The same turns and mirrors carry the whole set onto itself, and each row onto the other rows of its family. Which rows share a family with each named row? Give them in list order.
These 27 rows form 9 families of 3 rows each.
k_507: [ 17  -7   6  -6 -19   4 -10  14   1 -27]
k_219: [-26   5  -3 -15 -12   2  -7  16  -4 -24]
k_713: [-25   9  -2 -15 -15  -5  -3  15   0 -26]
k_896: [-23  10  -4 -11 -10  -8  -2  20  -1 -22]
k_338: [-26   6  -4 -16 -10   0  -3  15   2 -26]
k_650: [ -7   8 -11  -1 -17  10  -5  29  22  -2]
k_520: [ 14  -8  10 -10 -13   3 -14  11  -1 -23]
k_79: [ 17  -4  10  -2 -11   4  -6  10   2 -27]
k_341: [-22   6  -3 -15  -8  -1  -6  11  -5 -27]
k_568: [ 16  -9   8  -2 -14   1  -9  14   2 -27]
k_763: [  1   7  -6   4 -20  12  -9  28  18   1]
k_864: [-27   7  -5 -14  -8   1  -6  16  -1 -24]
k_404: [-25  11  -5 -14 -10  -1  -7  17   2 -26]
k_890: [ -1   5  -7   0 -19  10  -5  27  24  -1]
k_328: [-23  10  -2 -14 -12  -6 -10  18  -3 -26]
k_259: [ -3   9  -4  -1 -16  12  -7  27  23   1]
k_826: [ 17  -1  10  -4 -15   2  -8   9   2 -27]
k_749: [ -3   5  -5   0 -19   8  -7  32  22   0]
k_198: [ 15  -3  10   0 -18   1  -8   9   1 -26]
k_784: [ 16  -4   7  -6 -14   1  -5  11   0 -28]
k_811: [  0   5  -7   3 -17  11  -9  25  21   1]
k_401: [ -2   8  -7   6 -26  15  -7  23  21  -4]
k_775: [ 15  -6   8  -4 -15  -1 -10  13   0 -31]
k_498: [ -4   9  -5   2 -19  14 -10  27  19   2]
k_373: [ -5   6 -10   6 -20  11  -8  27  18   0]
k_457: [-27  10  -6 -14 -14  -3  -7  15   0 -22]
k_168: [ 20  -1   8  -2 -16   5  -9  12   6 -24]

The rest of the family of k_896: k_520, k_401
The rest of the family of k_775: k_763, k_457
The rest of the family of k_373: k_507, k_328
The rest of the family of k_168: k_650, k_341
The rest of the family of k_498: k_713, k_568
The rest of the family of k_811: k_404, k_784
The rest of the family of k_259: k_338, k_79

The same turns and mirrors carry the whole set onto itself, and each row onto the other rows of its family. Which rows share a family with each named row? Give them in list order.
These 32 rows form 4 families of 8 rows each.
k_284: [  1   8 -17 -19   7  -4   2  -2   8  -3]
k_718: [ -8   5 -16 -12   6  12  -1 -12  12   3]
k_828: [-23  -7  11 -15   0   7  12   0 -16 -10]
k_351: [-17   1 -16 -21   2  15   7  -9   0  -1]
k_107: [ -3   2  12   7  10   0 -12  -6  11  -1]
k_201: [-23  -4  -5 -22  -1  13  13  -5 -11  -6]
k_322: [-11   8   3 -30  -4   0  15  -9  -9 -13]
k_591: [-9 -3 23  5  7 -2 -6 -2 -1 -5]
k_788: [ -3   0  13   3   1  -4 -14   0  -5 -23]
k_974: [ -5  -8  13   6   3   1 -13  -3  -4 -19]
k_722: [  2   2  -1   2   6  -7 -15   3   5 -15]
k_750: [-18  -7  23  -4   4   0   4   1 -11  -9]
k_391: [-14  -2  20 -20   5   2  17  -5 -12 -10]
k_735: [ -5  -2 -22 -13  11   8  -1  -3   6  -3]
k_637: [ -2   6  -5  -1   9   6 -10 -11  16   3]
k_531: [ -4   0  22   3   6   5 -10 -12   0 -16]
k_347: [ -5   9 -12 -30   1   0  13  -6   1  -5]
k_61: [-15  -4   2 -26   6   3  20  -2  -9  -5]
k_410: [  2  -3 -14  -4  12  -3  -7  -1  11  -3]
k_455: [  1  -6  -1   6   9  -1 -15   0   7 -10]
k_114: [ -1   0 -17 -19   9  -1   7  -4  10   2]
k_607: [  3   4 -13  -7   9  -7 -10   2  10  -7]
k_528: [-12  -3 -16 -25   9   6  13  -1  -2  -2]
k_289: [-13  -3  17 -17  -5   7  12 -12 -12 -18]
k_78: [-13   5  14 -20  -7   3   9  -7 -14 -22]
k_4: [ -2   0 -14  -1  12   9 -13  -5   9  -8]
k_911: [ -9  -1  29  -9   4   3   5  -9  -8 -14]
k_848: [-12   0   4 -27  -1   7  19 -12  -7 -10]
k_97: [ -9   1  19  -7  -4   0  -3  -4 -13 -25]
k_962: [-10  -7  21  -3  -3   5  -1  -8 -12 -22]
k_308: [  1   0   5   6   8   9 -17 -10   8 -14]
k_413: [ -7   2  -9 -28   4   3  18 -10   2  -1]

The rest of the family of k_455: k_974, k_410, k_114, k_289, k_848, k_962, k_413
The rest of the family of k_78: k_284, k_322, k_788, k_722, k_347, k_607, k_97

The same turns and mirrors carry the whole set onto itself, and each row onto the other rows of its family. Which rows share a family with each named row? Give them in list order.
These 32 rows form 4 families of 8 rows each.
k_110: [ -2  23  -9 -19   3  -8  20   0   8  -5  -7  -4  -7   7  -7   9 -18   8]
k_83: [  7   8  11   5  -6  -7 -12   6 -18  13   8  -1 -12  14 -20   1   2   7]
k_500: [ 16  11   3   4   1  -6 -16  -3 -13   6  -3   4  -5  -5 -25 -19   2  -8]
k_978: [-15  24 -14 -14  -3  -3  14  11   3   5 -12  -2 -12   8  -1   7 -20   5]
k_462: [ 13  12  11  -4  -9  -9 -11  -7 -19  14  -7   3  -6   8 -18 -17   3  -1]
k_321: [  7   8  11   2  -2  -8 -14  -3 -13  18   0   7  -1  15 -21  -5   0  14]
k_225: [ -6  20 -21 -13 -10   2  17   2   8  -4  -9  -7  -7  -7  -5  -8  -7  -7]
k_926: [-10  26 -17 -16  -4  -3  15  10   1  -1 -14  -6 -15  -1  -1  -3 -18  -8]
k_216: [ 10   6   6  12   1  -4 -17  10 -15   7  13  -1 -10   4 -26   1   1   2]
k_136: [-13  21 -14 -15   0  -2  11   1   5   3 -19  -7   0   9   1  -3 -22   6]
k_12: [-15  16 -18  -6  -3   3  13   7  14   3  -2  -2   0   3 -11  11 -13  13]
k_271: [  1  25 -11 -19   2  -8  20  -2   6 -10 -10  -6  -8  -1  -6   1 -15  -1]
k_629: [-15  22 -19  -6   5   0   9  16  10   2  -6   1 -11   0  -9  10 -22   5]
k_973: [ -8  17 -23  -3   1   4  12   7  16  -5  -3  -2  -2 -11 -13   2 -10  -1]
k_555: [ 11  11   9  10  -4   0 -19  10 -14  14   3   1   5  -6 -13  -7  -2 -11]
k_938: [ 14  10   5   7  -3  -5 -15   7 -18   4   7  -4 -13  -1 -24  -8   4  -9]
k_641: [  1  23 -14 -14  10  -6  16   2  11 -11  -6  -3  -7  -6 -12   4 -16   0]
k_387: [ -9  21 -18 -13   2   0   9   1   5  -4 -19  -9  -2  -1   0 -10 -20  -4]
k_103: [ 11   7   4  10   7  -6 -19   2  -6  11   3   9   1   1 -28  -7   0   6]
k_647: [  8  11  11   7   5  -6 -17  10 -17   9   0  -5  -7  -4 -29 -14  -7  -7]
k_969: [ 11  10  10   0 -12  -7 -11   4 -23   9   4  -5 -15   9 -18  -9   5  -4]
k_777: [-14  19 -17  -8   9   1   7   7  10   2 -13  -4   3   5  -5   4 -24  10]
k_861: [ 11  13  12   3 -11  -1 -15   6 -18  16  -1  -2   3   0  -8  -9   1 -10]
k_704: [  7  14  16  -2  -4  -8 -13   6 -23  12  -2  -8 -10   3 -23 -18  -5  -6]
k_823: [  2  12  19   0  -3  -8 -13   6 -21  18   0  -5  -6  12 -22  -8  -8   6]
k_161: [ -9  20 -22  -5  11   1   6   6  11  -5 -14  -5   1  -6  -7  -4 -22  -2]
k_407: [-10  24 -20  -7   5  -1   9  15   6  -5 -10  -2 -13  -9  -9   0 -19  -8]
k_511: [  2   9  15   8   6  -7 -17  11 -15  14   4  -2  -3   5 -28  -5  -9   7]
k_208: [  7  12  15   5  -9  -2 -15   6 -17  21   1   1   6   7  -9  -2  -2  -1]
k_236: [ -1  21 -12 -14  10  -5  16   2  11  -7  -4  -2  -4   2 -13  10 -19  10]
k_427: [  8  10  11  11  -3  -1 -20  10 -13  19   5   3   7   2 -14   1  -3  -1]
k_734: [-12  19 -14 -16 -13   1  18   0   7   4  -9  -6  -4   8  -1   0  -9   6]

The rest of the family of k_704: k_978, k_926, k_629, k_647, k_823, k_407, k_511
The rest of the family of k_387: k_83, k_216, k_136, k_938, k_969, k_777, k_161

The same turns and mirrors carry the whole set onto itself, and each row onto the other rows of its family. Which rows share a family with each named row? Give them in list order.
These 18 rows form 3 families of 6 rows each.
k_417: [ 14 -12   5   2  17   4   8  -4 -21  14   6   9 -16  -8   3  12  -8 -14
 -19   1  21 -16  -5  -5  -1   5]
k_43: [ 15 -19 -13 -11   3  10   5  -6  -3  23  -7  10 -11   1  -5   5   5 -22
 -17  10  -4 -12  -4  16  12  21]
k_689: [  6   3 -13  -7   3  23  -2 -20  19   2   0   2   2  -7   8   0  -8   2
   5 -12  19  -4  -4  -3 -14  -7]
k_723: [ 11 -21  -7 -12   6  15   4  -4 -12  22 -10  11 -13  -3  -2   2  10 -22
 -10   7   1  -9  -2  19  19  21]
k_497: [  5   6  -6  -6   7  20  -5 -17  16  -3  -5   3   3  -9   9   6 -11   5
   7 -11  20  -2   2  -5 -13  -7]
k_515: [ -1   1 -14  -6   8   4 -10 -15   9   1  -5   5  19  -8  12   5   9   1
  -2   1  -3  12   9  20   6   5]
k_724: [  2  15  -1  -5   3  19   6  -9   5   5 -14  13 -22 -13  -3  10   8 -11
  -8  22  21   1  -3   0  16  17]
k_751: [ 16 -12   7  -4  14   7  11  -4 -19  13   2  13 -19  -7  -2   8  -5 -15
 -13  -3  25 -16  -4  -9  -3   5]
k_526: [ -1   6 -13  -5   8  -5  -8 -14  10   5  -1   9  17  -8  13   5   4   1
  -6  10  -6  11  12  12   8  10]
k_116: [ -7 -24 -10  -5  11   5   1 -14  -4  14  -3   7   7 -12  14  -8  -5   3
  13 -15  -1  -7  12  -5  -5  11]
k_682: [  1  12   4   2   3  21   5  -5  -4   3  -7  10 -19 -15   3  15  12  -8
  -6  19  26  -7  -1   4  19  16]
k_653: [ 10  -9  -1   0   9   0  18  -9 -21  10   4  12 -21  -9   3   9  -2 -14
 -17   1  23 -14  -1 -12  -6   6]
k_76: [-10 -23 -14  -3   1   5   5 -15   1  14  -5   6   1 -11  18  -6  -8   5
  10 -10  -4 -14   8  -7  -5  15]
k_684: [-12 -20 -10  -3   8   3  -1 -13   0  17  -7   8   5 -12  11 -12  -3   4
   9 -14  -2  -2   6 -10  -3  15]
k_249: [  8   8 -14 -10   3  16  -2 -24  15  -1  -2   1  -3  -4  14   7 -16  -2
   2  -6  20  -1   5  -3 -13  -9]
k_412: [  6  13   5  -2   5  18   3  -4  -2   1 -12  12 -17 -14  -2  14  14 -10
 -12  16  23  -1  -8   7  17  12]
k_187: [  2   5 -14  -7   6  -2  -7 -15   7   2   0   7  19  -3   9   1  12  -2
  -5  -2   2  15  12  15   4   4]
k_820: [ 12 -17  -6 -12   5  17  -1  -5  -7  23 -12   5 -16   2  -2   7   2 -24
  -9   8   2  -9   3  19  19  21]

The rest of the family of k_724: k_43, k_526, k_653, k_76, k_249
The rest of the family of k_515: k_723, k_497, k_751, k_116, k_412

